A single turn carries every row of the set below to another of its rows. Some are shown first; where does it send the rows asked next?
zotaz: [-6,13,-7,-44,-16,-3,-8,-17,11,-33,-1,-5,-24,-3,5,28,-13,-3,3,8,-3,6,-3,-7,-13,-19,3,-5,8,-3,6,10,1,-2,3,37,-25,-12,-7,-2,-7,24,-15,5,14]
Sis: [14,-15,-15,5,9,-9,5,12,3,-4,5,-9,-42,1,26,-32,6,-2,-19,15,-16,22,-3,-10,0,-16,-9,-4,-6,9,7,-27,17,-3,0,4,28,6,18,-12,-6,-22,-6,6,8]
segu: [-18,-26,-8,-9,4,-13,-7,9,-4,-12,-1,17,-27,-9,-6,-8,16,4,-24,7,-14,-3,-4,16,-4,17,-22,12,-20,2,22,-17,-2,18,14,-22,21,-12,20,-11,8,-18,9,8,0]
rof: [-35,-9,6,-21,-21,7,-30,-6,6,-29,-12,-2,-22,2,-15,-15,-5,0,18,8,-14,8,3,-6,-9,8,-2,8,1,-15,-2,28,-12,15,12,-23,-34,-4,-1,0,5,-3,6,-3,13]
dudo: [-18,-9,-6,-33,-3,-6,-19,9,-10,-28,-2,0,-20,-1,-13,-14,3,-4,-18,8,-18,4,-7,-8,-11,17,-26,14,-10,1,16,-6,0,12,17,-28,-3,-8,17,3,-1,-29,15,3,-8]
mek: [-30,-23,10,-15,-22,4,-27,-3,8,-22,-11,-3,-25,4,-4,-24,6,3,15,13,-20,4,6,-13,-4,-7,-13,17,5,-5,7,19,-10,18,11,-27,-32,2,1,-3,8,-11,15,2,12]
Bug: [-11,3,4,-24,-21,2,0,-23,7,-35,5,1,-31,0,11,14,-15,-2,12,4,1,23,-1,-8,-20,-9,20,-3,9,-18,-25,19,7,-1,-11,15,-18,5,-10,5,-23,23,-16,-9,4]
Soki: [-17,-7,-6,-46,-9,-9,-2,-23,-9,-23,-6,10,-20,-1,-6,20,-25,-3,3,7,19,4,1,-3,1,-17,-1,1,17,1,7,-6,10,18,1,36,-21,0,0,-8,-19,24,-1,-5,16]
Berir: [-19,-12,-8,-16,-15,-16,-10,-3,-2,-10,-21,6,-17,4,-9,-10,12,0,-8,19,-22,-1,10,-13,-7,4,-24,7,5,-4,14,7,-4,3,31,-35,-8,7,23,17,12,-21,10,-2,14]
Sudon: [-2,-16,-20,-17,-1,-9,-7,4,1,-10,-12,10,-21,10,-3,1,3,-9,8,9,9,-17,2,1,3,-39,3,0,2,9,20,-11,-10,2,9,55,4,9,-8,-29,-7,22,-2,25,22]
turun: [15,-7,-14,11,11,-10,10,8,0,-4,3,5,-40,-1,24,-25,-3,-6,-12,12,0,27,-5,-9,-6,-14,0,-9,-10,-6,-6,-32,24,-12,-2,10,34,9,14,-8,3,-12,-9,0,12]
tede: [-7,-10,-20,26,-14,-22,9,8,0,-2,-2,10,-20,22,18,-7,37,4,-14,16,-15,-7,0,1,-28,-2,-3,10,-12,1,10,-4,-2,-28,9,0,15,14,18,2,12,-7,-4,6,9]
peku: [0,-16,-8,2,1,-13,-8,16,5,-16,13,-10,-37,2,19,-27,8,-7,-17,10,-20,19,1,-17,2,-13,-23,4,-4,10,18,-21,10,10,10,-15,8,3,21,-15,-3,-31,-2,8,13]
luno: [-15,-8,-7,-42,-15,-9,0,-16,-5,-29,-10,16,-20,0,3,35,-12,2,5,21,-6,-14,5,3,-4,-15,18,-7,18,-5,7,2,-8,22,-1,26,-13,-10,-15,8,-7,21,-16,-4,16]
fasid: [-18,1,-5,-26,-13,6,-21,0,-7,-44,-6,-8,-8,22,-10,-16,-6,-4,9,10,-11,12,1,-18,-15,1,-1,11,5,-11,-9,12,-1,21,6,-16,-35,1,3,15,-7,-23,16,-13,9]
Guro: [-18,-17,-1,-15,-14,-8,-22,12,1,-25,3,-11,-34,4,10,-23,3,-11,-3,16,-33,6,1,-26,-1,-2,-17,7,8,5,16,4,-7,8,19,-33,-12,3,8,-1,-2,-28,-4,7,7]
Felu: [-1,-5,-29,-4,-6,7,7,-3,6,-12,-28,9,-15,8,-19,-32,4,-3,25,15,-1,-7,4,2,-4,-27,26,-6,-3,-10,-4,-18,1,6,-8,41,30,16,-26,0,-6,15,7,3,32]
pinu: [-16,-6,3,-25,-17,1,5,-30,1,-25,-15,18,-26,-9,-1,21,-11,6,10,10,3,13,6,7,-16,-4,23,-9,9,-25,-22,20,4,7,-5,6,-7,0,-6,15,-15,28,-13,-12,7]
momil: [-13,-28,-5,11,7,-11,6,2,0,3,-5,31,-42,-14,7,-13,5,4,-12,7,3,2,-11,18,-4,15,6,2,-23,-14,0,-19,6,-4,3,-3,45,-5,2,-17,13,10,-3,7,-1]
nosu: [-12,-3,-2,-37,-5,9,-19,-11,6,-28,-19,-4,-21,-5,-19,-17,-15,5,7,18,-17,17,10,-6,4,2,-6,-3,3,-18,-8,12,0,30,12,-24,-20,-8,4,17,4,-19,15,-12,17]
zefin: [-10,0,2,-38,-9,6,5,-26,-8,-32,-1,11,-27,-8,-6,10,-24,1,4,3,12,23,1,2,-16,-1,15,-4,6,-17,-23,4,17,12,-16,15,-6,2,-4,8,-26,19,-7,-16,1]
dum: [-14,-10,1,-29,-10,9,-24,9,-10,-42,-2,-8,-9,14,-7,-20,6,3,1,13,-21,4,0,-14,-19,-2,-12,17,-2,-1,1,1,-2,23,-3,-18,-27,-4,2,13,2,-31,21,-6,1]
dek: [-2,-3,-16,-7,-9,24,-16,0,24,-21,-22,-1,-25,-5,-17,-22,5,3,24,12,-16,10,-8,3,-2,-23,39,-4,-18,-9,-5,-4,-7,-3,-6,33,23,-2,-35,-4,-8,19,0,11,17]
rodo: [6,5,-26,-32,-2,-4,-6,0,8,-6,-13,6,-18,-4,-14,7,6,3,-1,18,-5,-17,4,10,-6,-32,-2,-5,-11,5,21,-9,-7,-6,7,56,12,3,-7,-16,9,19,-10,20,30]
gigog: [-12,1,-19,-7,-11,19,-11,-5,11,-18,-16,5,-10,11,-33,-22,6,1,20,0,9,10,-12,5,-12,-13,25,14,-24,-6,-6,-8,6,-13,-5,44,14,11,-22,-9,-15,22,20,6,13]
fufa: [-8,-5,-15,27,-12,-20,10,9,0,-7,6,18,-25,17,20,-4,26,0,-7,11,-4,0,-7,1,-33,1,9,7,-19,-11,-3,-10,3,-34,1,6,23,13,6,0,18,2,-11,2,10]
ton: [-5,5,-29,-8,-8,8,0,-3,13,-16,-19,4,-11,10,-27,-27,8,-6,22,2,9,-3,-10,3,-16,-14,15,8,-20,-10,-4,-11,4,-13,-5,51,22,11,-22,-10,-6,22,19,11,18]
nuvi: [-2,-2,-10,19,-14,-17,17,3,-1,-19,12,16,-26,12,25,7,17,0,-2,11,1,4,-6,3,-36,2,17,3,-12,-16,-16,2,3,-29,-15,13,24,14,-3,8,0,5,-19,-6,5]
Sig: [18,-2,-7,0,9,-6,13,-6,3,-12,1,4,-40,-13,20,-13,-9,-1,-8,6,9,35,-5,-2,-11,-12,2,-14,-9,-14,-17,-16,25,-15,-12,16,35,9,13,-3,-8,-1,-12,-8,10]
kig: [-2,-3,-24,-8,-4,15,-6,4,21,-23,-21,1,-25,-4,-16,-27,6,-7,24,9,-11,-6,-10,5,-8,-19,29,-6,-16,-12,-1,-9,-8,-1,-7,42,31,-4,-34,-12,-1,21,0,19,16]
mubar: [9,-8,-26,-32,2,-8,3,7,0,-17,0,11,-18,11,-6,11,3,-2,-2,20,-5,-27,1,6,3,-25,9,5,-6,7,14,-20,-10,10,-2,54,17,1,-23,-13,-4,10,2,19,19]
sibu: [-3,-7,-23,-4,-8,15,0,-7,4,-12,-30,12,-8,12,-24,-24,6,6,22,16,-3,5,6,1,-2,-29,36,-2,-7,-9,-9,-15,5,3,-7,33,23,19,-25,12,-12,12,10,-6,29]
Lunus: [-10,-10,-16,15,-15,-24,-2,7,7,-9,-4,7,-18,15,11,-1,35,2,-14,17,-22,-3,7,-3,-19,-4,-19,9,-9,0,18,0,-6,-10,23,-21,2,7,25,5,16,-19,-1,6,19]
vupa: [-16,-31,-8,2,6,-11,1,5,-2,3,-6,22,-39,-12,0,-14,14,8,-20,10,-7,-4,-10,24,-5,17,-9,9,-24,1,15,-16,0,1,7,-6,37,-11,14,-20,9,0,3,9,-7]
bak: [-16,-31,2,10,-1,-12,11,-9,0,-3,-6,33,-43,-17,11,-2,-3,2,-1,4,14,7,-8,21,-8,12,10,0,-13,-19,-11,-1,4,-6,-8,2,39,3,-1,-13,-1,21,-9,-2,0]
gobup: [-7,-8,3,-33,-7,9,-20,-11,5,-21,-28,-3,-15,-7,-16,-18,3,11,1,17,-22,12,10,-6,-5,-7,-22,4,-3,-10,3,8,2,20,16,-25,-19,-9,15,17,16,-20,24,-5,13]

Soki goes to zotaz
gigog goes to dek
vupa goes to Sis
And these:
peku goes to Lunus
dum goes to mek
mubar goes to Sudon
pinu goes to zefin
Berir goes to dudo
nuvi goes to bak
rof goes to nosu
momil goes to turun
ton goes to kig

